Look-ups in named tables: a row name and a column name give one cell, copied from the table.

memas:
         zon  zumisar  zekif  nel  sezi  revaka
guz      165      208    122  139    32     111
paf      211      113    149  221   144      93
kodi      66      142     61  111    40     144
lukipoz  145      199    194   45   155     138
luf       62      180    125   29   127     117
sur       41      144     88   53    95     151
fel      182      199    184   90    87     185
vumu     199      119    132  224   130      70

kodi, revaka: 144
guz, revaka: 111
lukipoz, zon: 145
kodi, zumisar: 142
sur, zon: 41
guz, zon: 165
luf, zon: 62
luf, revaka: 117
fel, zumisar: 199
kodi, zekif: 61
luf, nel: 29
kodi, nel: 111
paf, sezi: 144
paf, revaka: 93
lukipoz, zekif: 194
sur, zumisar: 144
lukipoz, nel: 45
fel, revaka: 185
guz, sezi: 32
vumu, zekif: 132

loma:
         rivesu  nuretaf    bek  letot
sok       0.558    6.934  8.435  6.422
domifof   4.529    2.025  5.114  1.422
fid       5.479    1.397  4.900  1.485
tapod     4.975    1.684  4.894  1.403
sute      5.236    1.975  4.855  1.402
pobali    5.213    1.640  5.323  1.007

What is the rivesu of domifof in loma?
4.529
What is the letot of tapod in loma?
1.403
What is the nuretaf of sok in loma?
6.934
What is the letot of sute in loma?
1.402
What is the letot of fid in loma?
1.485
What is the bek of pobali in loma?
5.323
What is the rivesu of fid in loma?
5.479
What is the rivesu of sute in loma?
5.236
What is the letot of sok in loma?
6.422
What is the nuretaf of domifof in loma?
2.025
What is the nuretaf of fid in loma?
1.397
What is the bek of sute in loma?
4.855
What is the bek of domifof in loma?
5.114
What is the rivesu of tapod in loma?
4.975
What is the letot of pobali in loma?
1.007
What is the letot of domifof in loma?
1.422
What is the nuretaf of sute in loma?
1.975
Row with the largest nuretaf: sok

Table pup
fields: lasafo, nek, senutul, rigiri, zudap, zuf, zamu, zizo, gakilof, zudi
zonufa: [-0.25, 0.48, -0.52, 0.14, -0.25, -0.21, -0.08, -0.99, 0.11, 0.82]
sonava: [-0.01, -0.39, -0.43, -0.41, 0.20, -0.34, -0.11, 0.06, -0.19, 0.13]
nizovi: [-0.41, 0.62, -0.43, -0.06, -0.08, -0.28, -0.29, -0.50, -0.30, 0.55]
derar: [-0.40, 0.57, -0.47, -0.13, 0.00, -0.33, -0.30, -0.41, -0.35, 0.56]
tovo: [-0.13, 0.17, -0.42, 0.09, -0.23, -0.17, -0.02, -0.81, 0.16, 0.57]
vazeper: [0.04, -0.42, -0.16, -0.14, -0.11, -0.11, 0.00, -0.17, 0.05, -0.11]
mupono: [-0.21, 0.40, -0.48, 0.15, -0.27, -0.19, -0.05, -0.97, 0.15, 0.75]

What is the zizo of tovo in pup?
-0.81
What is the gakilof of sonava in pup?
-0.19
What is the zuf of tovo in pup?
-0.17
What is the zuf of sonava in pup?
-0.34
What is the zamu of sonava in pup?
-0.11
What is the nek of derar in pup?
0.57
What is the senutul of zonufa in pup?
-0.52
What is the zizo of sonava in pup?
0.06
What is the zamu of zonufa in pup?
-0.08
What is the lasafo of vazeper in pup?
0.04
What is the zizo of derar in pup?
-0.41
What is the lasafo of mupono in pup?
-0.21
What is the senutul of vazeper in pup?
-0.16
What is the zizo of mupono in pup?
-0.97
What is the rigiri of derar in pup?
-0.13

nokegir =
|  | bodit | fiz | gotuvut | dubat | gosot | begires | sev | zapa |
|---|---|---|---|---|---|---|---|---|
| tuf | 29.2 | 86.2 | 60.6 | 29.7 | 60.8 | 30.7 | 59.3 | 62.0 |
| muligen | 55.6 | 82.7 | 30.5 | 63.7 | 77.4 | 56.3 | 77.9 | 78.2 |
| seri | 27.6 | 86.9 | 55.2 | 27.3 | 63.8 | 28.9 | 57.3 | 59.4 |
| num | 27.2 | 87.4 | 56.7 | 31.1 | 58.2 | 23.4 | 59.0 | 61.8 |
| sel | 65.8 | 85.9 | 24.3 | 73.5 | 84.1 | 72.1 | 83.9 | 85.0 |
| rozotap | 64.4 | 81.7 | 23.0 | 75.3 | 79.6 | 70.4 | 83.7 | 83.0 |
| folazor | 26.3 | 83.6 | 58.4 | 29.3 | 55.6 | 25.2 | 54.8 | 56.8 |
| lafa | 66.2 | 83.4 | 23.5 | 75.0 | 83.7 | 75.2 | 82.4 | 83.4 |
| lep | 29.5 | 81.3 | 59.0 | 32.0 | 56.1 | 27.7 | 58.1 | 56.7 |
| lidodo | 62.9 | 91.8 | 19.6 | 70.4 | 85.0 | 68.1 | 89.9 | 87.1 |
| zimav | 31.9 | 86.1 | 54.5 | 33.2 | 56.9 | 28.6 | 56.9 | 62.4 |
| lupet | 28.0 | 84.1 | 55.6 | 34.3 | 59.7 | 28.0 | 60.8 | 61.8 |
| neso | 31.1 | 86.1 | 53.1 | 29.3 | 61.1 | 29.3 | 54.1 | 63.7 |
| lumivaf | 31.7 | 87.8 | 56.4 | 33.0 | 56.9 | 29.5 | 57.7 | 61.5 |

What is the sev of sel in nokegir? 83.9
What is the sev of neso in nokegir? 54.1
What is the zapa of lep in nokegir? 56.7
What is the fiz of num in nokegir? 87.4
What is the bodit of rozotap in nokegir? 64.4
What is the fiz of tuf in nokegir? 86.2
What is the bodit of lidodo in nokegir? 62.9
What is the begires of zimav in nokegir? 28.6
What is the sev of lupet in nokegir? 60.8
What is the begires of muligen in nokegir? 56.3
What is the gotuvut of lidodo in nokegir? 19.6
What is the sev of rozotap in nokegir? 83.7
What is the sev of zimav in nokegir? 56.9
What is the gotuvut of seri in nokegir? 55.2
What is the fiz of lafa in nokegir? 83.4
What is the gosot of lep in nokegir? 56.1
What is the dubat of num in nokegir? 31.1
What is the zapa of sel in nokegir? 85.0
What is the begires of lep in nokegir? 27.7
Which row has the largest gotuvut? tuf

